[101 127 115 139 147 139] -> 147, 101

[129 155 110  98 152 146] -> 155, 98

[[122 105 141 131 147 108 143]
 [117 106 133 145 125 116 110]] -> 147, 105

[[124 117 112 122 127 152 115]
 [116 133 128 116 117 127 128]
 [118 136 108 120 114 117 128]] -> 152, 108

[115 133 134 124 113 123 105] -> 134, 105

[[125 133 158 132 147]
 [137 138 155 133 149]] -> 158, 125

[[128 126 129 117 119 123]
 [152 122 127 117 116 127]
 [108 127 140 127 117 102]] -> 152, 102
---
[[136 119 122 136 133 119 116 123 123 115 129 129 134 121]
 [136 119 124 135 133 122 120 121 123 116 132 130 134 121]
 [136 127 101 133 118 113 115 134 127 114 133 120 132 115]
 [112 105 122 113 122 127 129 137 124 116 128 134 151 111]
 [136 123 129 115 112 111 127 114 113 139 128 135 121 139]
 [136 111 122 138 134 119 121 121 123 116 128 130 138 134]] ⇒ 136

[[131 141 142 139 141 136 132 132 131 134 142 141]
 [114 115 147 112 115 137 137 115 119 142 148 117]
 [146 110 126 106 107 123 119 146 146 125 128 106]
 [102 123 114 130 129 115 123  99 103 115 109 125]
 [110 107 121 107 113 123 126 105 112 125 121 112]
 [134 157 134 155 151 135 131 131 130 132 132 153]
 [116 139 117 141 140 123 122 117 116 118 120 135]
 [140 146 110 147 140 120 121 139 138 116 112 138]] ⇒ 131

[[136 131 141 122 131 126 154 134 137 125 137 128 134 124 118]
 [123 136 119 125 120 135 121 132 120 131 122 127 138 136 136]
 [123 130 133 118 128 123 127 118 130 127 144 148 126 128 137]
 [124 128 133 119 124 124 123 120 128 127 142 143 124 129 137]
 [115 111 131 129 122 119 136 145 124 124 129 129 128 136 123]
 [141 134 138 132 136 113 150 132 138 124 145 129 122 128 126]
 [122 130 128 125 120 126 118 114 127 118 147 143 127 133 133]
 [131 117 132 139 118 129 120 128 121 125 128 135 135 115 115]
 [127 132 138 123 121 120 126 120 125 123 139 149 128 125 138]
 [121 112 130 119 123 130 128 140 122 128 126 123 117 143 125]
 [131 135 123 130 120 130 126 142 114 130 124 125 140 139 134]] ⇒ 136

[[133 123 123 129 133 122 137 134 128 133]
 [115 115 113 145 145 112 112 112 146 120]
 [130 110 107 136 131 106 133 124 142 138]
 [127 122 119 133 139 118 129 128 133 126]
 [125 120 114 136 139 112 127 122 138 128]
 [137 102 111 138 127 111 134 125 143 136]
 [128 123 118 132 136 115 130 128 132 128]] ⇒ 133

[[155 121 125 122 132 129 132 122 127 120 128 140 130]
 [129 140 128 136 123 117 118 139 123 139 122 130 127]
 [121 144 128 136 125 115 114 136 127 143 124 127 131]
 [138 121 123 122 131 132 131 121 128 124 133 137 131]
 [133 137 128 132 128 121 118 132 129 142 124 136 127]
 [113 117 126 123 129 133 133 121 127 115 129 119 128]
 [123 116 130 120 137 141 139 117 130 121 132 128 128]] ⇒ 155

[[134 123 130 139 124 131 132 121 121 132 131 128 137 140]
 [123 124 128 123 132 136 126 132 125 134 131 124 124 122]
 [128 131 128 135 125 123 134 131 125 129 129 126 125 134]
 [127 138 134 127 131 131 127 142 125 127 114 124 132 116]
 [127 120 118 138 118 131 139 122 113 137 143 138 129 134]
 [130 118 130 126 130 129 120 122 125 134 136 123 137 135]
 [138 137 137 134 133 132 130 140 131 128 121 126 131 121]
 [120 129 126 128 127 122 133 130 123 125 124 131 117 123]
 [127 135 130 122 119 125 131 126 122 131 131 135 127 131]
 [125 119 118 139 124 125 142 117 121 128 141 134 129 144]
 [130 138 134 128 124 126 122 141 131 131 121 130 131 107]
 [121 117 121 136 129 143 134 126 122 132 141 130 126 134]] ⇒ 134

[[142 116 130 131 136 123 140 123 141 128 139 121]
 [131 115 124 117 120 126 148 142 133 123 139 130]
 [106 134 144 127 125 131 130 125 123 112 128 128]
 [111 142 133 134 141 126 131 117 121 126 116 137]
 [123 133 127 142 142 131 127 106 114 137 137 127]
 [116 134 147 134 121 127 133 127 123 129 124 148]
 [126 127 119 122 126 122 113 121 116 135 134 103]
 [139 130 127 121 137 121 109 108 142 132 116 125]
 [123 125 123 134 126 143 149 128 135 108 140 126]
 [138 123 119 135 132 131 128 110 115 138 138 149]
 [125 142 137 135 145 126 134 140 120 129 120 146]
 [105 136 145 138 131 126 136 115 130 121 123 135]] ⇒ 142
---
119,141,131,127,143,133,128
126,142,116,126,153,138,121
122,129,121,106,133,120,117
==> 121

130,131,124,120,121,150,125
157,138,127,117,120,133,146
102,127,128,140,133,126,131
==> 128

124,128,141,132,130,131,132
122,127,133,118,134,129,123
151,118,134,134,131,124,128
==> 134

131,142,118,114,114,132,116
114,136,116,125,102,129,124
117,137,107,118,122,123,122
==> 107

117,112,119,130,119,118,134
137,138,115,122,99,135,111
135,117,153,110,141,133,135
==> 153

109,115,142,122,127,158,128
139,107,136,132,128,110,131
132,152,128,130,135,117,139
==> 128

110,127,137,124,129,108,145
107,145,110,123,113,118,128
105,123,123,123,122,114,144
==> 123
---
[[120 123 145 132 148 130]
 [131 135 121 121 119 125]
 [104 138 129 139 128 134]] Out: 129

[[128 118 125 136 114 101]
 [127 141 120 127 122 121]
 [125 124 129 115 135 130]] Out: 129

[[120 122 127 150 128 145]
 [103 147 124 128 126 140]
 [114 133 133 145 121 135]] Out: 133

[[106 126 116 146 134 113]
 [128 134 118 117 113 141]
 [148 128 136 135 148 137]] Out: 136

[[124 103 131 107 132 125]
 [129 135 130 135 133 128]
 [126 110 122 112 149 138]] Out: 122

[[131 123 137 120 129 117]
 [135 133 140 140 139 138]
 [116 105 106 114 103 118]] Out: 106
---
147  105  138  112  152  150 out 150
125  127  118  156 out 156
131  102  108  109 out 109
145  158  124  148 out 148
108  146  101  108 out 108
103  114  156  136  117 out 117
105  136  130  140  141  114 out 114
144  120  122  130  146  157 out 157
123  146  110  121  151  126 out 126
102  129  156  123  148 out 148
---
[[146, 126, 130, 137, 155], [107, 144, 142, 148, 105]] → 155, 107
[[158, 149, 141, 113, 130, 119, 116], [120, 121, 144, 119, 136, 128, 107], [115, 119, 134, 119, 113, 112, 116]] → 116, 115
[125, 102, 153, 135, 140, 118, 147] → 147, 125
[109, 105, 109, 142, 132, 104, 150] → 150, 109
[[123, 126, 134, 152, 135, 110, 123], [128, 129, 132, 131, 126, 129, 137], [120, 145, 121, 131, 120, 127, 136]] → 123, 120
[114, 108, 138, 102] → 102, 114
[154, 127, 125, 141, 107, 106, 119] → 119, 154
---
[[141 142 134 119 152]
 [146 138 136 124 151]
 [135 145 131 115 151]]	135

[[127 123 123 132 128]
 [114 147 126 101 131]
 [131 137 129 117 129]]	131

[[124 151 149 119 119]
 [132 126 138 141 149]
 [130 127 128 125 128]]	130

[[129 133 130 134 121]
 [124 139 128 137 116]
 [149 116 157 128 123]]	149

[[114 100 150 136 121]
 [127 137 117 109 115]
 [125 127 128 126 124]]	125

[[125 127 130 130 124]
 [107 110 154 145 117]
 [129 129 123 127 129]]	129
---
[[142 129 141 117 137]
 [ 99 130 109 133 114]]: 137, 99

[[131 129 136 134 144 101]
 [131 129 136 134 144 101]
 [144 129 112 126 115 141]]: 101, 144

[143 125 133 146 154 129 141]: 141, 143

[[148 121 124 121]
 [146 120 125 119]
 [151 119 125 116]]: 121, 151

[113 152 114 144 110]: 110, 113

[155 133 115 109 138 122 133]: 133, 155

[[130 117 130 129 112 109]
 [150 120 132 147 128 120]
 [124 119 124 129 120 104]]: 109, 124

[[147 127 121 125]
 [114 106 108 138]
 [144 151 108 128]]: 125, 144

[[118 148 126 143 113 119 126]
 [146 135 144 151 103 100 151]]: 126, 146
---
[[113 100 118 127]
 [131 118 121 109]]	113, 109

[140 105 144 137 139 124]	140, 124

[102 123 155 131]	102, 131

[138 151 149 112 125]	138, 125

[152 114 126 140 132 128 121]	152, 121

[133 121 129 149]	133, 149

[[122 145 121 133 125 125]
 [138 133 132 146 130 105]]	122, 105

[109 102 115 121]	109, 121
---
[[121 124 133 153 120 110]
 [119 100 124 123 134 141]] Answer: 100

[[129 137 118 125 117]
 [137 126 152 123 119]] Answer: 137

[[125 119 125 131 130  99]
 [126 117 124 132 130  99]
 [125 119 125 131 131  99]] Answer: 119

[[143 139 136 104 130 146 148]
 [119 151 121 121 110 118 117]] Answer: 121

[132 153 155 133 123 129] Answer: 153

[135 118 139 118 114 148 103] Answer: 139

[[127 133 111 130 130 144]
 [112 124 141 128 156 136]] Answer: 124

[135 140 134 112  99 128] Answer: 140
---
array([[132, 129, 152, 137, 128, 122],
       [128, 120, 115, 121, 117, 122],
       [126, 105, 134, 115, 120, 128]]) Answer: 126

array([[126, 123, 125, 123, 128, 132],
       [127, 103, 127, 134, 134, 126],
       [128, 129, 130, 127, 123, 126]]) Answer: 128

array([[124, 147, 142, 131, 138, 140],
       [128, 143, 115, 136, 131, 139],
       [121, 123, 102, 128, 117, 121]]) Answer: 121

array([[135, 135, 132, 135, 133, 131],
       [100, 136, 156, 126, 114,  98],
       [136, 117, 110, 123, 134, 144]]) Answer: 136

array([[119, 128, 152, 121, 121, 131],
       [102, 124, 123, 129, 128, 129],
       [138, 144, 137, 127, 128, 131]]) Answer: 138

array([[119, 105, 148, 111, 116],
       [107, 114, 132, 119, 146],
       [138, 114, 151, 132, 102]]) Answer: 138
